Here is a table of points, one per row:
[ 63 -48  21 -42  -3  15  11  27  19  26 -29  -7 -30  24   4  -6 -26  40 -37  55 -17 -20  -4  15
  12  30  32  45 -19   7  20  17  29  37  37  24 -31  47 -44 -22 -21   1  17 -24 -81  33 -18  69]
[ 38  11 -15  23   7 -12 -40  12  29 -26  -6 -27 -15 -30   8  39  27 -29   5 -12 -12 -40 -41   8
 -22  55 -19  77 -82   6   0   1  35   0   7 -18 -39  -9 -30 -78  38   1   1 -24  59  34  15  33]
[ 29  12 -23 -69  44 -39  14  23  17   5  14  -3  12  24   0  34  -3  71 -11   2   2  -4  -1  -9
 -73  26 -50 -60   1   5  25 -20 -20   6 -38 -12   7  12  12 -16 -22 -51 -17  15 -41  -1  -9 -18]
[ 34 -10 -48 -86  -3  70 -31 -27 -15 -27  16 -11   2  17 -46   0  19 -48 -43  28 -42 -22  45 -18
   3 -16  29 -41 -33  49  92 -34 -84 -33 -47 -45  29  21 -24  15  61 -41  31 -32  12  27  -9 -24]
[-43 -34  19 -31 -12  -3 -26 -19 -11 -17 -18   7  20 -33  43  -8 -26  46  -7 -38 -16  36  30  30
 -28  45   9  22 -19   4   5   3 -42 -66 -32  57 -29  29   1 -19 -48 -40   6 -11 -12 -34  -2  16]
[-50  21 -57  20  12 -31  -4  11  18  81  -5  66   1 -44  -2 -37 -16   3  -9  36  31   7  11  45
 -12  16 -16 -12  30 -41 -47   3 -30 -30  46 -39  36  38  40 -35 -21  14  63  -9 -15  41  13  12]
[ 16  52 -45  12 -13  20  -5  21  -7  11  -8  45 -41  15  23  47  42 -28  43 -32  15 -23 -39  17
 -19 -14  46  -8   9  32  30 -29   3  -3  41  25 -41 -30  56 -16 -12  -5 -32 -47 -20 -29  39  10]
[ 29 -63   1  25  25 -26  46   4  30 -11  78  26 -41 -16 -49  -9 -18 -13  27 -27 -30  49  20  19
  15   5  12 -15  10  33 -19  22   7 -38 -40  -4 -49 -29   2   9  27  27  30  10   6 -51   3  26]
[ 18  -2 -10  46  16  13   6 -23  29 -11   8 -12   7 -41  31  28   5   8 -28  -8  46 -15  12 -47
  72  18 -65 -63 -44 -16  69  14 -18  14  77  14 -24   8  10  26 -39  14  18 -58   3 -45  -2   7]
[ -3  33  -1 -25 -24 -13   8   9 -24 -27  -9   8  -2 -59  -3  -5 -23   4  45   9 -45  13  -6  38
  21  -7  38  42  29  27  62 -40  72 -31  78   2  80  34 -13  27  27  46 -17  11  42 -27 -32  -6]
[-16  12  22   8  11  -3  -1   8  28  48 -17  -8  16 -31 -25  23   3 -19 -13 -17  17 -31  56  16
  13 -55 -11  -3  23  62 -47  33 -39  11  24   2 -17  27 -22 -62  25 -29 -53  -2  14 -38 -70 -10]
[-72   0  36  38 -10 -26 -43 -35 -20 -39  35  -7  11  -3  18  -6  -1 -12 -15  28  32  -7 -12  33
 -13   1  21 -38 -25   5  24 -22  57  23 -14 -15 -29  22  17  -4  28 -37 -38  -5 -84  30 -37  -7]
[ -1  34  12   2 -15  15  24  48 -24  61   5  -6   7   2  58 -74  21  -5   0 -50  23  54   6  -5
  19 -50 -94  60 -12 -14  18 -19   8   2 -71 -16   8   2 -20  16  33  47  -8 -23  -3  19   2   7]
[-40  13  22  23  21  39  34 -39  11 -89 -43  -5   0   5 -24 -15  57  40  23  19 -29 -13   6  29
 -14 -20 -19 -28   6   3 -63 -18 -26 -56  34  15 -26   9 -32  39  37  11  12 -44   8   8  -3   7]
[ -9 -25 -31  16  36 -15   2  35 -30  20 -42  24 -16 -50 -43  10  13  27 -51  12 -12 -51   7  44
  83 -62  -3  42 -50 -56 -14 -54  25 -23 -31  17  -1 -29  38 -29  17  15  28  42  12  -6  30 -51]
[ 18  -7  38   9 -18 -38  20  23 -10 -17 -35  36  62  -6  19 -64  45  20 -16 -54 -54  10 -15 -59
  13  12  53 -44 -11  38 -34  31  32  38 -39  -4  20  50  16   9 -13  -2  27  14   6  36 -13   3]
[ 14   9  29  30 -23 -30 -46  35 -20  -3  52 -16 -56  43 -41  33  32   3  19   3 -24 -68 -24 -33
 -18 -61 -24   0 -16  18 -25 -11 -14  37 -43  55   6  40 -84  61  24 -56  62  17  31 -10  41  31]
[ 50  38   6  27 -50   6  37  -3  58 -25 -21  13 -10 -30  18  13  -9 -10  -5  17  26   7 -65  -3
  -9 -22  26   3 -42 -55   9  58   4  14 -26   6 -35 -20 -17  78  27 -45  -2  32  22 -52 -35 -57]
[ -6  18  20  35  56 -19 -14 -48 -57  25 -25   0 -87 -12  38 -10 -39  -3 -44 -83  -7 -16 -18  46
  60  14  16 -11   9 -33   6  59 -25 -26  -6  13  82 -29  -4 -32 -16  -5 -40   0  39  28 -57  42]
[-31 -22 -72  35  25  25 -27   9  43 -25 -10 -38  -5 -23  47  24 -29 -23  28  13 -39  21  -5  -5
 -22 -67 -24  14  -2  11   9  52 -42   4   5   1  -5 -27  -4   2 -47  33  22  45 -17   1 -27   9]
[ 15  15  47   9 -10  -6 -45  85   1 -45  23  44   3  31  56  32 -51  43  59  48   0  29  72 -13
  -6 -47  12 -34   6 -51   6  -8 -11  44 -44 -38  24  14  26 -17  48 -12 -18 -11  39  31  -2  15]
[-11 -50  21  18  12 -16  29   1  65  -3  -7  -6 -43 -26 -85 -18  -4 -43 -57  -2 -21  42 -31   1
 -27 -11 -17  -2  33  -6  26 -31 -18  21 -14  -7   2  -1  -9   9 -14  24 -52   6  27  16  55  24]
[-22  33  16 -19  42   5  -4  34 -24  41 -11 -32  58  51 -45 -44 -48 -23  25 -67 -23  18  25  11
  -6 -28  -3 -36 -38 -38  -9  19  11   3  55 -58   7 -23 -23 -16 -19   4  18   4   5 -33  47  -7]
[ 22 -25 -32 -58 -25 -72  -2 -41 -68 -46 -35  13  39  39 -50  18  44  16 -21  -4 -14  -9 -37   7
  18 -30 -60  50  58 -14  36   9  -6  44  12 -77 -16 -24  68  10   5   7   9 -16  53 -68 -26  22]
[-23 -23 -51 -42 -18 -41 -22 -15  -4 -13  34  -4 -35  12  30 -32 -33   9 -32  52   6  28 -32 -37
  57  15   4  14  22  40  -5  20  25 -45   8  -7 -27  44 -61 -16  -5  21 -15  30  44  29  34 -34]
[ 13 -24  37 -15 -23   8   2 -15 -15  13 -24  25  76 -55  26  14 -42  13  22  11 -27  10 -59  -6
  -2  -8  35   5 -26  26 -18  12 -54  29   7 -51  27 -27  14  11   1 -36 -22 -36 -56  30  55 -41]
[ 26  -9   9  23  16 -46  -5  42 -39  -9  -1  14  64  43 -50 -22 -38 -22 -20   1  31 -21 -23  47
 -28  30  10   6  59   8  36   9 -43 -42  37  47   4 -34 -23  -9 -22  79   8  18 -32  11 -43  10]
[ 28   5 -23   3  19  31   5 -40  58  11  61  68  45  -7  17  49  46 -20 -25  -5   0 -60   5 -14
  -9  -8  -6  25  32 -29   2  15  40 -29 -57   9  32 -11 -65  15   3  30   6 -16   3 -23   8 -10]
[-23   7   2   9 -70  32 -52 -15  16  41 -33  -2  20   5 -50  20  -1  63  -2   7  16  29 -17   0
  -9  -3 -21 -19  39  59   3  -7  52 -38   2 -35   1 -30  -1 -23  14  43 -48  47  27  14  14  43]
[ -9 -33  -8  15  34   1  14 -20  45  12 -13  13  -4  20 -26 -78   0 -13  63  19  18 -23  23   7
  14 -16 -24  -1   7  53  46  39  43  43  15  16  14 -10  19  -4  52 -24  15  11 -12 -20   0 -15]
[ 19 -37  12   4 -18  23   8  -5   6  12  26 -69 -48 -16  11 -20  17  14  23 -95  11 -48  12 -29
 -34  20  21   5  40 -84 -32  -7 -29 -12  12  35 -19   7  23   5  23  35  47 -25   0  20  10 -14]
[-19 -17  10 -10   7 -26  37 -46  -4  51   4 -10  44  21  23  -6  17  29  27  25 -50  18 -12  17
  -3  48  22 -50 -16 -38  22 -11  -6  94 -11  35 -36 -22  29  19  -3  -8 -33  13  29  19  -7 -24]
[-54  -4  47 -37   6  12  47  13  -2  40  -3 -30 -43  48  32  28  12  -2 -15  -3  -5 -15  60  29
 -62  14  29  16   7   4   5  50  56 -44  28   9 -21  -2  26  35 -60 -52  12 -23  -6  39  -4 -46]
[-20 -12 -55  -3 -38 -48  51   4   7   2 -14 -11  20  54  37  -2 -40 -11  -6   9 -31  -7  65  -2
  45  34 -21 -15  -4   4 -47  -2  24  -6  -9  19  29  -6  34  34  21  -8 -50 -31 -72   9  22   0]
[  -2  -68   26  -35  -43   28   21   12  -39    2  -16   26  -21  -40   53    9   25  -32   17
   36   18    4  -15  -24  -45   49    1  -29    2  -11  -63 -100    0    8   36  -62  -32  -20
  -36   10  -34  -26  -23   47    4    9  -27   33]
[-54 -22  -3   0  18  48  24   5 -19 -37 -16  -5  -7  34  40  -1 -24  33 -52 -15  64  -2 -36  24
 -27  -2  -4  -3 -30  33 -45  43 -11  28   4   1  57  33  31 -20  32  67  20  29  20 -23  34 -23]
[  1  65   9   6  19 -16  17 -22 -39 -21 -11 -40 -30  -7 -16   5   0  25 -50  30 -10  31  61 -50
 -41  57  66  23 -25  35  -1 -52  -3  29   3 -10  -3 -28  10  14  13 -26   5  35 -17   4 -23  23]
[  7  26  48 -48  23  40   4 -17  66 -23  11 -51  28 -12   6  88   6  -3  45  -6  32  54   0   9
  69   4  -3  -7  44  -3  -6 -58  18  14 -16 -17  -8  -3  -9  -2  10 -16  92  21   3  -7  18   3]
[ 89  48 -15   6 -30  15 -17 -87  -2  20  20  55  20  -4 -22  10   4 -57  13 -45  31  30  30 -19
 -34 -44  -8  20 -44  10 -38  -7   7  -3  50  31  -8 -12   3   3 -21   1 -14  20  11  39  15 -58]
[-35 -12  -9  27 -17  52   8  38 -41 -19   0  31 -17   3 -67  38  -9  23  33  -1  12  39  -3 -59
  26  41 -19  14 -17 -48  14  34   0  20 -11  40 -14   0 -13 -51 -17  14   1   8 -28   4 -15 -36]
[ 14  37   4  51 -26  10 -40  54 -17  -7  34 -33  21  10  18 -64  42 -16 -43  27   3   6  11   8
  18  67 -30  30 116   5  -9 -21 -39  -3  17  -9  43  23  44 -28 -45 -60 -14  26 -16 -52 -11 -36]
[  2 -15 -36  29  56  -9 -44 -25 -15   1 -11 -62 -23  19  -8 -25 -13 -50  45  15  81  -3  -4 -10
   8  -8  48  27  -2 -29 -29 -12 -14  20 -53  -1  13 -21 -22  62 -87   7 -41 -57 -17   8 -12  41]
[ -2  70  20 -28 -16  28  -3 -13  -2  16  41 -22   0  22  -4 -17  13 -48  37  62  -7 -38 -56 -58
  -5 -21   8 -24 -24 -11 -14  21  25 -57 -33  52 -12 -12  39  -7  -1  36 -15  -7  10 -20  29  30]
There is one direction along which these points spread out most. Take the direction at right angles to it along which they spread out most. Then take the direction at right angles to both along which they spread out most. Go by this last direction. For each point below, how far along it does it lie, from 0 to 99? The average is 50, and the first point in the table lies past the average. One standard deviation of the points above along it is 16.
[-50  21 -57  20  12 -31  -4  11  18  81  -5  66   1 -44  -2 -37 -16   3  -9  36  31   7  11  45
 -12  16 -16 -12  30 -41 -47   3 -30 -30  46 -39  36  38  40 -35 -21  14  63  -9 -15  41  13  12] 50
[ 18  -7  38   9 -18 -38  20  23 -10 -17 -35  36  62  -6  19 -64  45  20 -16 -54 -54  10 -15 -59
  13  12  53 -44 -11  38 -34  31  32  38 -39  -4  20  50  16   9 -13  -2  27  14   6  36 -13   3] 43
[ -2  70  20 -28 -16  28  -3 -13  -2  16  41 -22   0  22  -4 -17  13 -48  37  62  -7 -38 -56 -58
  -5 -21   8 -24 -24 -11 -14  21  25 -57 -33  52 -12 -12  39  -7  -1  36 -15  -7  10 -20  29  30] 62
[  1  65   9   6  19 -16  17 -22 -39 -21 -11 -40 -30  -7 -16   5   0  25 -50  30 -10  31  61 -50
 -41  57  66  23 -25  35  -1 -52  -3  29   3 -10  -3 -28  10  14  13 -26   5  35 -17   4 -23  23] 49
[-23 -23 -51 -42 -18 -41 -22 -15  -4 -13  34  -4 -35  12  30 -32 -33   9 -32  52   6  28 -32 -37
  57  15   4  14  22  40  -5  20  25 -45   8  -7 -27  44 -61 -16  -5  21 -15  30  44  29  34 -34] 37
[  -2  -68   26  -35  -43   28   21   12  -39    2  -16   26  -21  -40   53    9   25  -32   17
   36   18    4  -15  -24  -45   49    1  -29    2  -11  -63 -100    0    8   36  -62  -32  -20
  -36   10  -34  -26  -23   47    4    9  -27   33] 51
[ 15  15  47   9 -10  -6 -45  85   1 -45  23  44   3  31  56  32 -51  43  59  48   0  29  72 -13
  -6 -47  12 -34   6 -51   6  -8 -11  44 -44 -38  24  14  26 -17  48 -12 -18 -11  39  31  -2  15] 39
[ -9 -33  -8  15  34   1  14 -20  45  12 -13  13  -4  20 -26 -78   0 -13  63  19  18 -23  23   7
  14 -16 -24  -1   7  53  46  39  43  43  15  16  14 -10  19  -4  52 -24  15  11 -12 -20   0 -15] 42
[ 63 -48  21 -42  -3  15  11  27  19  26 -29  -7 -30  24   4  -6 -26  40 -37  55 -17 -20  -4  15
  12  30  32  45 -19   7  20  17  29  37  37  24 -31  47 -44 -22 -21   1  17 -24 -81  33 -18  69] 60
[-16  12  22   8  11  -3  -1   8  28  48 -17  -8  16 -31 -25  23   3 -19 -13 -17  17 -31  56  16
  13 -55 -11  -3  23  62 -47  33 -39  11  24   2 -17  27 -22 -62  25 -29 -53  -2  14 -38 -70 -10] 45
[ 29  12 -23 -69  44 -39  14  23  17   5  14  -3  12  24   0  34  -3  71 -11   2   2  -4  -1  -9
 -73  26 -50 -60   1   5  25 -20 -20   6 -38 -12   7  12  12 -16 -22 -51 -17  15 -41  -1  -9 -18] 42
[ -9 -25 -31  16  36 -15   2  35 -30  20 -42  24 -16 -50 -43  10  13  27 -51  12 -12 -51   7  44
  83 -62  -3  42 -50 -56 -14 -54  25 -23 -31  17  -1 -29  38 -29  17  15  28  42  12  -6  30 -51] 39
[-23   7   2   9 -70  32 -52 -15  16  41 -33  -2  20   5 -50  20  -1  63  -2   7  16  29 -17   0
  -9  -3 -21 -19  39  59   3  -7  52 -38   2 -35   1 -30  -1 -23  14  43 -48  47  27  14  14  43] 22
[ 14  37   4  51 -26  10 -40  54 -17  -7  34 -33  21  10  18 -64  42 -16 -43  27   3   6  11   8
  18  67 -30  30 116   5  -9 -21 -39  -3  17  -9  43  23  44 -28 -45 -60 -14  26 -16 -52 -11 -36] 35
[-22  33  16 -19  42   5  -4  34 -24  41 -11 -32  58  51 -45 -44 -48 -23  25 -67 -23  18  25  11
  -6 -28  -3 -36 -38 -38  -9  19  11   3  55 -58   7 -23 -23 -16 -19   4  18   4   5 -33  47  -7] 48
